One turning vector, and how many ticks it has turned
The counts run from 0 to 308.
[129 131 112 144 138 183 146 133 107 163 133 145 174 148 110 103 126 138
  94 136 102 148 163 109  98  92 123 145 110 126 124 106 161 173 100  96
 183 134 111 138 175 164 103  82 149 124  99 104 165 130 136 102 122 171
 113  92 118 102 112 134  72 136 138] | 167
[156 132  99 132 134 146 130 152 154 162  99 106 102 103  99 104 159 107
  45 147 153 112 124 132 127 105 151 128 103  95 100 137 137 165 152 101
 147 150 132 164 148 176 121  80 162 114 110 155 123  82 117  82 121 146
 113 105 131  97 101 133 115  88 128] | 96
[135 146  99 135 148 173 115 132 111 156 114 130 130 136  85 117 132 127
  67 127 132 148 126 141 107  99 135 140  96 148 123 124 144 189 165 116
 148 133 141 166 156 160 116  67 155 100 100 131  90  68 174 100 124 143
  90 113 135 103 115 121  98  81 125] | 302
[132 118  99 125 147 152 133 141 123 166 137 150 113 116  83  80 139 134
  61 151 117 155 151 158 115  91 148 129 127 112 131 103 149 164 172 120
 161 152 111 168 135 161 141  77 114  97  96 133 125  87 142  81 155 157
 106  98 159  96 115 123  87 126 104] | 8
[148 131 106 146 120 134 141 125 163 154 153 109  91 130 122  96 141 121
  85 151 156 165 164 159 111 101 162 110 107 100 123 110 120 201 137 122
 170 137 126 148 113 132 108  73 167  99 137 115 127  83 182  80 106 127
  99  86 134 119 125 130 118 113 107] | 189
[147 156  82 139 110 133 141 145 123 122 104  96 107  98 109 114 115 168
 145 128 149 148 139 155 122 100 113 115  85  96 125 129  89 191 136 105
 195 126 130 145 180 138 102  76 163  95  98 130 133  81 161 156 104 123
 118 147 151 100 106 110 136 111 121] | 244
[120 132  98 131 112 138 155 141 118 150 102 139 117 130  90 102 111 144
 113 126 129 154 152 155 101  76 116  87  98 107 161  91 123 169 165 122
 176 130  96 157 170 141 120  66 123  79  81 140 130  93 179 143 147 144
 108 131 146 111 128 126 122 125  88] | 128
[155  98 107 136 135 131 144 134 142 133 112 125  87 125  80 103 136 142
  72 167 131 141 115 139 111 119 161 133 120 105 125 146  95 208 138 142
 158 150 110 154 151 128 128  80 150  87 123 124  92  84 186  87 100 131
 106  97 145 111 127 125 114  90 129] | 183
[131 137 104 143 121 165 159 130 109 143 125 129 166 136 120 101 157 135
  89 161 112 157 162 122 110  96 150 141 102 120 122 120 147 164 116  88
 194 158 110 133 170 167 113  79 153 137 106 115 158 130 133 108 106 155
 132 111 110  91  78 113  63 125 153] | 163
[130 133  93 138 109 147 163 131 113 120 110 112 145 125 118  98 169 148
  95 162 113 161 142 136 125  97 153 135  97 110 123 135 130 161 130  82
 201 163 108 137 162 168 119  77 154 135 103 119 147 129 129 117  92 138
 138 133 118  84  68 106  75 122 156] | 160
[107 159 131 128 120 191 112 143 127 166 117 149 142 117  99 127  89 137
 124 126 102 158 147 126 107  89 117 121  96 115 125 115 158 180 113  79
 167 102 105 149 159 141  63  64 170 123 108 118 152  91 152 134 138 154
 102 160 122 112 142 134 141 117 110] | 81
[115 104 119 100 133 146 141 148  98 138  78 152 114 130  68 103 131 154
  62 160  86 133 101 145 113 113 137 147 112 110 113 129 118 159 145 129
 150 161  80 155 187 155 131  80 126  97 105 146 130 114 141 125 134 162
 133 140 140  75 111 116  83 124 123] | 1
[114 138 148 108 120 171 119 143 111 133  96 111 115 135 105 133 139 142
  51 140  93 137 109 145  96 112 136 148  96 110  84 127 130 157 117  99
 134 147  98 147 178 159  94  64 189 123 137 142 142 100 139 128 105 148
 131 159 110  87 114 112  85 116 114] | 208
[143 120  90 138 115 127 163 149 167 154 109 125 120 106 122  86 121 150
 133 144 131 136 147 123 137  98 114 116 110  64 119 134 119 176  90 101
 206 126 112 133 146 152  95  89 151 109 117 110 197 145 101 104 110 151
 128 106 141  86 120 154 155 147 130] | 107
[102 130 143 109  98 154 131 133 136 128  83 121 111 135 113 132 124 146
  99 156  92 154 106 140 113 116 139 137  87 101  96 142 116 176  98  96
 157 130  84 130 164 134  70  64 192 128 149 119 158 126 154 142  87 138
 132 175 105  84 121 124 124 121 130] | 203
[128  95 101 136 114 156 166 166 159 153 104 153 122  89  80  92 136 142
  98 157 107 128 136 110 131  78 136 104 137  71 156 141 144 155 137  86
 185 135  74 152 143 158 116  81 124 114  87 129 140 111 107  91 138 157
 116 131 138 111 115 144 139 127 120] | 222
[123 128 102 126 128 139 129 125 148 143 114 158 117 113  94  95 111 153
 146 191 116 177 133 133 150 126 157 152 106 113 120 159 115 220 115 107
 198 122 115 141 130 125  89  85 146 125 132  95 147 128 156 105 104 138
 110 138 148  86 112 131 146 112 169] | 21
[116 136 144 109 123 173 119 146 111 136 101 109 114 134 104 132 141 137
  45 131  96 135 114 150  95 107 132 146  97 110  85 120 136 148 125 101
 133 149  99 148 175 163  96  65 183 122 131 146 140  91 139 125 110 150
 127 153 110  87 116 111  81 117 108] | 209
[103 135 108 127 122 162 137 131 114 140 130 158 143 125 101  97 100 176
 157 149  86 183 155 140 126  98 116 138 106 111 137 126 134 187 114  95
 205 118  96 138 149 132  87  78 134 121 108  92 168 128 143 135 122 149
 112 151 146  86 120 122 119 153 133] | 288
[107 159 135 129 120 191 112 140 129 169 125 146 146 119 106 126  89 138
 125 130 105 161 155 129 100  90 124 122  97 115 122 110 160 182 112  80
 167 102 108 151 155 141  66  65 173 126 115 116 155  93 154 133 139 153
 101 154 121 114 137 134 132 122 109] | 80
[113 163 139 138 118 184 122 135 126 160 150 136 136 117 118 118 108 134
 113 150 112 176 182 138  97  92 147 120 104 112 121  96 157 184 109  77
 170 117 105 147 152 136  73  69 174 134 122 117 157  89 158 125 137 147
 114 141 121 125 121 114 110 126 111] | 77
[113 142 128 100 139 140 100 125 154 183 104 162 104 138  92  90 115 106
  76 177 126 164 128 148 137 124 165 144  93 122  85 123 152 195 136 120
 140 127 121 157 117 144  93  76 152 122 151 126 158 119 151  88 136 157
 108 119 136  72 132 148 131 109 132] | 142
[120 149 122 117 121 147 129 133 138 191  85 148 142 157 110 113 111  94
  80 137 138 134 144 124 106  95 128 110  77 118 106  90 157 176 116 120
 147 124 115 145 172 156  89  71 162 105 117 138 178 133 156 121 138 173
 114 102 109  96 136 157 118 111 113] | 258
[134  88 102 129 147 165 144 143 125 144  94 156 129 137  68 113  99 170
 109 126  95 127  99 114 113 106 102 140 123 113 142 153 111 198 115 139
 173 123 100 149 173 136 112  78 137  80  98 103 113 112 162 104 112 154
  94 111 149  97 153 147 130 111 131] | 176
[105 133 118 120 127 169 129 128 103 132 104 164 139 124  79 115  98 177
 141 165  81 171 124 131 124 118 129 155 101 129 127 144 121 199 114 104
 190 125  97 142 175 127  90  79 142 118 108 103 141 118 161 144 120 149
 117 164 143  86 115 114 114 120 154] | 292
[154 124 107 144 126 133 142 126 159 151 147 107  87 129 116  97 142 121
  76 156 155 160 158 157 109 105 167 115 114 102 124 116 116 202 139 125
 166 142 128 152 118 131 115  73 163  98 136 118 123  84 184  80 104 126
 104  84 135 117 124 129 113 107 108] | 188
[133 146 107 125 148 176 112 132  99 149 108 136 130 135  77 123 128 135
  73 139 120 147 120 140 104 116 145 151  96 150 113 131 136 194 155 118
 147 137 135 162 170 151 114  71 156 106 106 132  95  73 177 110 125 146
 100 124 137 101 115 113  89  78 135] | 300
[152  91 107 136 138 138 144 135 141 133 106 131  88 125  75 106 132 148
  76 164 125 135 108 135 115 123 156 136 125 109 129 150  94 208 139 145
 160 146 105 153 156 126 131  83 145  83 118 121  91  87 183  92 101 134
 105 100 148 109 131 125 115  92 131] | 182
[132 121  93 133 144 151 137 142 132 167 144 149 114 115  86  73 134 137
  84 145 125 161 163 158 126  87 143 121 126 109 144 105 152 172 170 116
 173 143 118 169 122 158 134  77 111 101  95 125 130  92 141  80 153 155
  97  93 158  99 119 132 106 130 105] | 10
[114 146 117  96 146 145  89 127 151 175 115 141 100 135 102  95 119 128
  81 142 126 167 122 167 140 118 131 152  90 119  81 128 147 189 141 119
 142 120 139 160 108 153  91  73 159 118 152 119 159 113 137  87 125 150
  98 123 142  60 134 143 137 123 125] | 145
[159 134  95 130 135 144 135 155 160 165 107 106 106 103 106  98 160 107
  48 143 157 114 131 134 127  99 152 122 105  92  99 128 141 165 149 102
 150 145 139 163 144 180 120  78 160 111 109 151 132  86 115  77 122 149
 110  98 131  96 101 135 115  92 123] | 97
[134 166 107 124 140 160 101 117 110 139 124 108 121 140 116 117 125 150
  99 137 131 165 132 156 118 128 135 164  79 139  80 136 118 205 118 112
 165 132 158 148 156 150  92  76 185 119 137 113 136  91 165 119  88 133
 109 126 136  76 109 109  99 104 147] | 29
[128  92 125 133 121 148 165 134 152 163  90 151 140 157 100 110 146 106
  58 170 112 125 120  98 105 103 157 121 113 104 122 126 142 177 103 118
 156 148  82 133 164 154 105  78 157 113 122 121 151 148 148  86 106 167
 125  94  96 103 120 153  98 104 138] | 48
